One hidden turn or mirror swaps the rows below in pairs. Which row is each named row swapped with?
The rows were stretched afterwards, more along some directions than others.
J276: [ 11 -14  -7 -22 -19   3   3 -18  -1  -3 -16   4  28 -20   1 -12]
J836: [  8 -15   1 -22 -11 -10 -14  12  -9   4 -20  -2  27 -23  14   8]
J588: [  2   7 -22 -10 -28 -16  19  -6 -31   0   1   9  23 -23 -10  -6]
J589: [ 14  -8   4   0 -24  -4 -20  -4   8   6  -1   6   2 -16  19   5]
J831: [  3  11 -17  11 -14 -21  -5  12   4  -2 -26  -6  17  -4  13  -4]
J280: [ 14  -2 -20 -17 -15 -11   5 -35 -24   3  -5  37   2 -21 -19 -19]
J300: [  8  -6 -15 -29 -19  -4  -5 -33 -12  -5   4  39 -10 -36 -24  -5]
J345: [  5 -24 -19 -24 -13   0  -2 -18  -8  -9  10  13 -16 -48  -3 -10]
J961: [ 16 -26 -21 -26 -18 -11   1 -22 -12  -5   4  17  -7 -45   4 -15]
J944: [ 12 -18  -5 -29  -5  -3 -18  14  -5   6 -20   5  15 -23  12  10]
J214: [  1  10 -33   6 -19 -22  -4  16 -17  -9 -21  -3  19 -18   4  -1]
J416: [  8  -7  -9   3   1   8 -10   2  -8  12 -21  -6   8  -7  24  18]
J501: [  1   1 -17  -5 -14  -8   8  -9  -3 -10 -25   8  19 -39  24   7]
J374: [ 12 -16  -8 -27 -11  -9  -4   6 -13   5 -18   9  22 -27  15  16]
J741: [ 17 -12 -25 -18 -30 -10  -4 -27 -16   6 -28  31  -1 -24 -11 -18]
J9: [  0 -21 -24 -18 -11  11   1 -13  -8  -6 -15  13  -2 -30 -21  -5]
J585: [  6 -11 -24   3 -17  -7 -15 -11 -14 -11   3  24  22 -47   9  -8]
J551: [  7   8 -23   5 -22 -22  -1  14  -8  -5 -18   5  18 -13   5  -3]
J87: [  1  -4 -16   3  -5  -6 -19  20  -4   7 -19 -10  -8  -4  12  15]
J687: [ -2 -17 -21   2 -13   4   7 -16  -8  -5  12  13   5 -43 -19  -2]
J311: [ -3   6 -28 -12 -20 -26   3 -14  -8  -5 -38   8  20 -13  16   8]
J600: [  1  11 -23   1 -13  -8 -16 -12 -14  18 -20  16  19 -18  18  11]
J428: [  2   6 -24  15 -24 -22  -5   5   0  -5 -28   5  13 -15   9  -5]
J599: [ -5 -12  -9   7 -10   6  19 -16   1  -1  -5   5  17 -25 -13   3]
J789: [  2 -29   1 -15 -11 -10   3 -40   4   4  -4  33   4 -28 -11  10]
J525: [ 11 -20  -3  -7 -19  -8   0 -24  -7   1   4  18 -17 -30  -1  14]
J536: [ -6 -10 -21   8 -15   2  19 -17  -5  -2  -5   8  14 -32 -13  -3]
J986: [  2 -10 -24 -17  -8 -13  -8 -27   9  12 -36  15   5 -15   5 -14]
J528: [ 15 -21 -36 -23 -24  -9 -13 -35 -15 -10   4  32  10 -43 -14 -16]
J891: [ 10 -24   8 -16 -14 -29  15 -29  -1  13  -6  23   6 -27  -7 -10]
J369: [  6 -15 -27 -21 -15 -21  -4 -17 -12  -2 -45   4  34 -24  14  -3]
J294: [  4 -14  -4 -27  -4 -11 -11  14 -11   4 -19   3  16 -18   9  14]
J700: [ 13 -21 -15 -26 -12   1  -1 -11  -6  -1  11   6 -19 -37  -1 -10]
J418: [  2  13 -19  15 -27 -15  -3   9  -2  -4 -23   1  13 -12   5  -1]
J758: [ -1 -14 -20   2 -14   7  13 -17  -1  -3   7  10  15 -40 -10  -4]
J842: [  2   6 -23  14 -19 -19  -2   9  -7  -6 -25   8  16 -15   6   1]
J230: [  5  -2   7  -9  -1   6  -1  -6   6  13 -15  17 -12   1  -2  24]
J803: [  7   5 -24 -11 -18 -11 -10   4 -21   5  -5  -1  20 -11   9  21]
J252: [ -2 -13  -6   2 -14  10  12 -22  10   0   4  15   7 -33 -18   0]
J167: [  0   0 -14 -14   1 -18 -20  -8  -5  14 -12  -2  14 -11  17   7]
J601: [ 11 -20 -11 -17 -19   0  -1 -18  -9 -11  16   7 -15 -47  -1 -16]
J567: [ -3 -15  -9   9  -9   5  10 -17   5  -2  -2   3  17 -26 -11  -6]

J831 swaps with J252
J600 swaps with J280
J87 swaps with J9
J551 swaps with J758

One hidden turn or mirror swaps the rows below in pairs. Which row is each named row swapped with?
The rows were stretched afterwards, more along some directions than others.
J727: [-21 -19 -13 -24  11   2  21  19 -12  22   3 -14 -13 -21   7   2 -16  14
  -3  25   3   8   5 -38 -13  22 -12 -22  -1]
J144: [-23   5 -19 -18   2  24   2  10  16   4  -4 -19  -9 -20   0  23   5   1
  -5   5   8  14  28 -29  19   9 -18 -14   5]
J572: [-18 -32  -8 -19  11  -9   5 -11  11  13  -7  -5  -7   1  15  25   5 -15
 -23  23  15  -2 -10  -2  -8  32  22 -18   6]
J812: [ -8  17 -19 -17  14  20  -3  23   5   0   0  -5   7 -31  15 -12   2  -1
  -7   8  11  15  -4 -13   4   7 -21 -21 -20]
J249: [-14   1   8  -3   5  -3  11 -11 -15  11   9  -7   2 -14  16   7  -2 -11
   5  15   8  20 -10   0 -21   1 -15 -29   1]
J223: [-29 -18  16 -32  28   8  25  31   9   3 -29  14   6 -19  14 -26 -15  -1
  -4  20  -7  -5  -8  -4  -7  11   8 -17 -16]
J368: [-28 -21  -8 -13  17  16  21  22  -2  22 -19  11 -10   5   9  -1  -2 -18
 -17   8  -7   2  -8  -7 -35  21 -15 -20  20]
J178: [-38 -40  -7 -26  18  12  22  26   1  10 -12  -2 -11   3   9   2 -16   7
  -7  18   0  15  -1 -30  -8  -2 -11 -24  19]
J258: [-24  -4  16  -5   2  16   4 -14  17 -15 -41 -22  17 -19   3  18   4  11
 -10   7  11   8  23 -17   8  10  23 -18  -6]
J473: [  8   2  -8 -13   8  13  -3  28  26  17 -26   0   0 -14 -10   0  -6   6
 -13  -5  -5   5   7   4  15   4 -15 -22  -7]
J210: [-25 -34  -3 -13  14 -29   5  25 -10  19  -5  20 -10  -3   2 -21 -14  -6
  -3  23  -7  -9 -38  10 -25  27   8 -34   3]
J648: [-25  -4 -12  -9  -2  10   3   4   9   5 -17 -19  -5 -23  23  14 -15  -8
  -5  -1  16   1 -10   1  -4  20  -4 -17   7]
J765: [-19 -12 -31 -19  11  19  34  30   0  24  -8 -27 -35 -10  21   7 -24 -22
  14  10   2  -4  -8 -15  -1   9  -6 -28  17]
J760: [  1  -6   4  -5  21   5  -6   7 -12  11  10 -13   3 -16  16 -10  -2   7
   1  21  14   1 -29   6 -12   9   3 -32 -18]
J437: [-18 -23  -4  -7  13  -8  -1   5  -5  16  14 -12  -3 -18  12   2 -10   2
  -6  28  22  12 -26 -14 -21  22 -18 -45   1]
J59: [-27 -16 -11 -23  14   5  -1  15  18  18   3  25  -6 -39  10   3  -4  -3
 -19  12  10  10  -2 -26  -8  13 -15 -26 -11]
J159: [-10   9 -22 -21   2  22   3   7  31  11 -13  22 -11 -23   1  14  11 -21
   4  -6  13  -8   5  -8  11   8 -20 -31   0]
J138: [-17 -34  -2 -29  19  27  16  17  16  31 -20  -4 -12   4  13  17 -14  -4
 -23  13  -2   2   0 -21 -12  15   3 -28  25]
J279: [ -9 -12 -47 -31  27   2  27  28 -16  25  29   6 -22  -7  28  -2  -6 -27
  -4  16  10  -6 -29  -7 -18  28 -18 -21   0]
J968: [-27  -6 -12 -16  -3  12   7 -15   5  -3 -26 -14 -13  -5 -10  21  -6   5
  13   2  11   4  11 -32  15  16  -5  -7  10]
J607: [  3 -21 -27 -39  16  -3  34  20  -1   0  -6   2  -4  -1  -3 -11 -20   6
  -3  29  10 -12  -9 -26  16  17 -10  -7 -11]
J838: [-47 -40  -1 -16  19 -14  18  14  -7  -5  -6  13 -12 -10   7  -8 -13   2
  12  20  -4  10 -19 -24  -7  -7   6 -32  -6]
J901: [-15 -19  -5 -12   3 -12  18  -4  21  13 -28   3 -12 -14  -3  14  -2  -8
   5   7   8  -1  -2 -19  -9  11  14 -26  -2]
J550: [-24 -18 -12 -23  21  11  28   8   4  29   2  11 -26   5   1   6  -3 -26
   3  16  -3  -2  -6  -8 -15  13 -16 -35  16]
J778: [-33 -24  11 -13  27  39  14  33  16  19 -21 -16 -22 -11  19 -12 -17 -10
   6  11   7  -8 -12 -10 -10   3 -15 -48  16]
J919: [-33 -31 -13 -29  30  -8  30  17 -13   4   3   6  -2 -10  20 -14   2  -1
  -1  33  19   8 -15 -29 -13  20  -4 -18 -16]
J993: [ -5 -11 -20 -16   3  -6 -17   5  22  21 -14  15 -20 -16 -32  17   9  16
  -7   4   0  -7  13 -21  14  26  -5 -16  -3]
J837: [-24 -41   4 -20  26  -1  19  11 -20  -6  -2  -5   9 -13  18 -22 -22  21
  13  27   9   0 -40 -11 -22  12   8 -30 -12]
J704: [-25 -39 -16 -27  17 -26  14  16 -17   8  -4   1  -2   7  16 -11 -17   1
  -2  28   9  -8 -32   4 -11  36   6 -21  -3]
J718: [-22 -27 -14 -27  15   6  29  28   0  37 -11   3 -28  -6   1   3 -16 -10
  -7  22  -6  -2  -6 -23 -20  22 -15 -32  24]
J185: [  6   1   9  -6   3  14  -4  23   9  12 -10   6   0   6  -2   4   3  -5
  -8  -4   0 -15  -9  23  -3   4 -14 -22  15]
J860: [-17  -6  12  -4  24  26  -2  18  -3  12   0  16  -4 -25  -4 -20  -6   1
  -1  15 -13   4  -7  -9 -16  -6 -10 -39  -7]
J250: [-26 -18 -30 -26  18   1  18  18   1  29   3   3 -27 -14  17   6 -10  -8
  14  11   1  14 -20 -24  -9  19 -21 -23  10]
J266: [-12 -23 -28 -31  13   2  11  34  19  14 -20   5  -6 -20 -15  -2  -5  18
 -21  10   1 -10  -1 -19   6  28  20 -16  -1]
J566: [-11 -16 -13 -26   8 -12  16  20  13  36 -20  22 -20 -20   1   0  -6 -22
 -16  23   4 -17 -10  -8 -17  36   0 -24   0]
J235: [-30 -18  -8  -9   1   0   0  27  11  28 -12  -1 -34   7   8   3   4  -8
  -4   1   2  -3   4 -10  -6  20 -24 -21  22]
J840: [  1 -16 -19 -24   7 -15   9   8  -3  38  13   5 -18 -10  -2  14   3   2
  -8  24  15  -1   1 -22 -15  33 -15 -24  -6]
J674: [-36 -10 -24 -27  23   5  25  14 -20  14   5 -11 -16  -9  35 -11 -11 -20
   3  23  12  20 -23 -20 -24  17 -15 -18  -1]
J346: [-23  -4  -8 -10  13  22  -7  20  24   9 -19  -9  -1  -5  12  12   3 -22
 -32   6   4   1 -11  22  -4  23  -6 -19  22]
J625: [-38 -23 -22 -32  16  21   7  -8   7   8 -12  15 -13 -14  -1   8  -4   5
   0  14   7  15   4 -37  -3  11 -14 -23   5]
J721: [  2  -4 -29 -23   5  10  27  42 -16  14 -12 -17   8 -13  19  -9 -19  10
  -7  13   8 -21 -20   5 -24  44 -18 -13   5]
J287: [-11 -16 -15 -34   6  24  42  16   2  -1 -30  -4   3   5   7  13  -3  -6
 -13  10  12 -26   9  -4   0  29   3  -3  19]
J92: [-28  -9   5 -27  27  -2  27  20  -6   6 -26  14 -15   4 -10 -31  -2  -1
   6  19 -11 -15   5  -5  -7  15   5   2 -15]
J308: [-32 -19  10 -24  20  29  32  19   1   1 -30   3  12 -31  35 -11 -21  -5
  -4  22   2  10  -8 -16 -20   1  -1 -31  -6]
J917: [-46 -27  10 -18  14   6  -3  -6  11 -16 -47   4  13  -2  -4  -3   3  16
 -15   9   4   3  16 -18   8  15  14  -5   5]
J452: [-20 -29  21 -22  19   9  11  13  -4  -7 -16  22  15  -3  -9 -23 -10  19
  -2  26  -1  -5  -1  -7  -4   5 -17 -26 -11]
J319: [ -6 -20 -15 -33  19  10  17  21  17  -7 -18  17  29 -24   1  -2   7  16
 -32  14  14 -11   2 -19   0  25  22 -14 -18]
J277: [ 11  -3 -14 -17   6   2   9   4  -8 -11 -11 -17  28 -10  12   2   2  14
 -12  17  22  -1 -12   1   5  26  10  -5 -17]
J731: [-32 -16  16 -27  26   5  24   6   0 -25 -24  13  19   1  -6 -30 -10   3
  13  26   1 -13 -12  -5   0  22   0 -10 -22]
J375: [  5  -7 -43 -44  11  -8  41  18  -9  -2  -6   4  13 -13   1   1 -11   6
  -5  23  14 -18 -11 -13   9  45  -6  -1  -8]
J753: [-18 -27  -5 -23  27   1  -2  20  18  24   2   4  -1 -16   7  -6 -13   1
 -28  27   3  27 -19  -1 -11   6 -14 -32  -2]
J126: [ -9  11  20  -2   0  10  12   8   2   5 -21 -21   1 -16  12   1  -6  -9
   6   3   3 -11   1   9  -7  12   5 -23  -2]
J603: [ -3 -20 -35 -36  13   5  25  34  11   6  -1  11  -2 -24  19   9   0  -8
  -8  11  12 -23 -16 -14  12  29  12 -18  -2]
J622: [-10  -7  19  -3  14  32  -5  25  24  21 -22  -4 -10  -1   4   2  -6  -6
  -4  -3  -1 -13  -4   8  -7   4 -18 -45  16]
J722: [ 14  -8 -32 -23   0  -3   8  23   3  11   4   6  -5 -11 -10  15   1   9
  -8   3   6 -16 -11  -7   6  17   3 -14  -5]
J338: [-21 -12  -6 -12  22  22   6  11   7 -29 -12 -10  29 -25  23 -14 -16   3
  -6  13   2  20 -10 -15  10  -7   7 -27 -24]
J887: [-33 -11  10 -15  17  18   1   8  17   7 -48 -12 -12 -23 -19 -12 -12  19
  -4  13   4  -7   9 -17  -1  19   4 -19  -6]
J771: [-11 -12 -10 -18   7   7   5  19  10   7 -24  -7  -6   4  -1  13  -2   2
 -10   1   0 -19  -3 -10   8  19  24  -9   1]
J286: [  4 -12   4 -11   0   5   3   4  12  17 -20   0   9 -12   3   6   3  20
 -26   2   6  12   6 -11 -11   6   5 -16   3]
J903: [-19 -45  -9 -40  18 -23  33   4  -2  -2  -3  17   0  -5   4 -11 -21   5
   2  29  -4  -8 -30 -24  -5  28   7 -19  -5]
J967: [-34 -23  -6 -20  30   8   6  10   4   1 -18   6  12 -19  -1 -15  -9  11
 -16  30  -4  20   6  -7 -12   7   0 -16 -11]
J507: [-37 -17  18 -16  26  14  24   7  -9 -21 -24   8  -7  16  -3 -28  -8  -9
  11  21   0 -22 -14  -4  -5  11  -6 -10   1]
J46: [-13 -37 -29 -25  14  -2  32  15   0 -19 -21  10  21  -2  23  -2 -17  -6
 -11  22   1   1 -20 -11   4   6   9 -22  -2]
J708: [-13   0  -5 -18   7  -2   9   0  14  17   0  30 -18 -21 -14   5   9 -11
  13   6  11  -2   3 -30   1   4 -24 -27  -9]
J302: [-32 -31 -29 -29  24  10  32  21   0  10   1 -18 -10 -23  37   8  -7  -9
  -7  29  19  11 -12 -40  -5  13  14 -27  -3]
J611: [-19 -34 -10 -17  21 -24  20  28 -12  22   5  11 -12 -11   9 -12 -16   9
   5  22   4   2 -26 -27 -21   3  -3 -40 -14]
J530: [  7  18  -9  -8   5  27   1  16  28   7 -16  -3   6 -27   4   6   5  -1
   9 -11   5  -1  -8  -2   3   8 -12 -23  -6]
J49: [ -9   9 -23 -13  15   1  11  32 -10   3   1 -30  -6 -19  -6 -14  -6  18
  18  17  10  20   2 -28   7   5 -23 -24 -23]
J569: [  9   0 -37 -16  -2 -11  32  34 -16  -1 -17  -9  14 -16   7 -16 -13  11
  -2  19   3 -11  -3  -9  -7  24 -13  -9 -13]
J711: [ -4 -27   3 -25  21  33   8  17   6  29 -13   2  -3  -7  16   5 -11  -8
 -26  18   1  -7 -14  -4 -16  20   7 -30  20]
J12: [ -6  -1  -6 -13   8  32  -3   1  24  -3 -22  -3  12 -11 -17  13   0   7
 -13   4  -7   5  19  -8  21   5  -3 -27   3]
J458: [  7  12 -37 -15   4   4   9  28  18  14 -12   2   6 -20   9   9   4 -23
 -19   9   7 -13   3  25   1  27  -8 -14   1]
J295: [ 13 -13 -29 -29   3 -19  14  21  12  31  -3  16  -5  -2   0   3   6  -6
 -13  11  21 -20  -6  -6  -9  32 -16 -15  -3]
J253: [-11  -1  -6 -16  16  -9  21   7 -29   8   0   1   4   0  13  -3   5 -19
  -5  25  -1  13 -17  -5 -26  20  10 -10  -5]
J270: [ -6   7 -15 -27  14  39  15  36   2  25 -11  -7 -16 -18  12  -3  -8  -1
   1   6   9 -20  -4   1 -12  27 -30 -19   4]
J242: [ -7 -18 -16 -33  35  19  12  26  13   9  -4  26 -17  11 -18 -18   6   2
   0   9  -1 -26  -9  -2   4  11 -13 -14 -10]
J456: [-24 -17   5 -27  16  16  -3  -8  28   6 -17  -9  -4 -11   2  23   3  -8
 -26  15  13   5   7 -16  17  23  27 -14   5]
J894: [ -7 -21  -8 -14  14   0  -9   0  26   2  -7  -4  10 -31  -3  13   6  22
 -23  18  18  10   8 -21  10  11   6 -32 -18]
J923: [ -6  -7 -11 -28   8   5  16  16  22 -10 -18  -2  -7  -6 -13  -3  -5   5
  10  -1   1 -37 -10  -3  22  32  -1 -12  -1]
J719: [-11   2  30  -6  10  29  -5  15  23  10 -38  -8  -9  -3 -21  -8  -8   2
   1   1 -12 -13   6  10   3   5  -2 -28   8]

J242 swaps with J46
J674 swaps with J812
J903 swaps with J923
J708 swaps with J968
J258 swaps with J840
J704 swaps with J319
J718 swaps with J719
J452 swaps with J287
J603 swaps with J837
J727 swaps with J126
J648 swaps with J59

